In the data rows, 50 means zero.
Some points, one per row:
[26 19 20 73 26 64 61 71]
[25 61 38 50 55 99 74 78]
[70 57 91 42 72 70 16 49]
[31 59 66 68 73 52 46 80]
[75 67 39 12 69 28 26 33]
[99 71 65 46 46 45 47 27]
[68 39 97 21 28 35 59 17]
[84 36 66 44 72 47 47 36]
[68 81 42 47 48 39 45 24]
[41 66 59 38 30 37 48 35]
[44 16  9 61 50 63 56 65]
[39 55 70 43 70 57 41 37]
[42 16  9 60 28 71 49 66]
[39 39 38 41 74 84 58 57]
[99 84 77 30 70 31 99 33]
[ 2 32 64 57 80 55 35 58]
[62 48 88 35 44 25 59 44]
[28 30 19 45 69 84 48 56]
[36 48 43 52 37 77 62 46]
[44 44 32 42 51 75 38 66]
[78 32 84 29 68 52 73 44]
[ 7 27 54 76 28 51 22 52]
[62 31 47 48 39 24 45 57]
[71 32 62 48 34 37 22 53]
[20 55 53 55 70 58 66 53]
[10 34 30 48 55 51 43 62]
[41 52 17 28 66 50 51 55]
[50 91 47 43 52 34 70 46]
Here are 19 more points, each followed by its number:
[48 63 67 68 71 35 35 41] 0
[18 58 26 41 47 56 24 50] 1
[99 63 71 48 50 68 36 48] 2
[80 64 99 28 40 25 62 60] 3
[32 38 35 37 48 54 66 56] 4
[45 48 47 60 61 44 77 52] 5
[27 46 17 58 35 72  3 59] 6
[71 67 21 31 52 28 20 40] 7
[12 54 29 71 19 71 62 56] 8
[73 59 64 60 78 30 62 41] 9
[75 47 65 60 65 36 69 29] 10
[46 34 49 59 50 46 39 48] 11
[71 66 44 51 51 31 40 48] 12
[19 55 79 39 60 57 39 52] 13
[40 47 45 53 76 54 51 46] 14
[18 72 35 57 54 51 56 52] 15
[63 43 72 49 55 62 53 57] 16
[99 70 71 35 37 56 59 55] 17
[ 0 11 19 41 22 83 38 65] 18
Which of these numbered points is nearest to each point below, looking only along the 3 directions in which the first points spread most? Its number follows each.
[28 38 46 78 73 46 63 38] > 14
[37 58 47 82 41 40 64 65] > 4
[19 38 67 39 45 70 39 51] > 13
[61 77 92 13 48 24 45 38] > 3
[50 47 56 41 69 32 45 25] > 16
[67 53 42 58 48 14 85 33] > 7
[38 44 46 62 23 45 31 63] > 11
[69 38 66 63 83 59 62 31] > 16
[70 61 86 43 68 33 77 29] > 9
[72 70 69 43 60 30 37 48] > 2
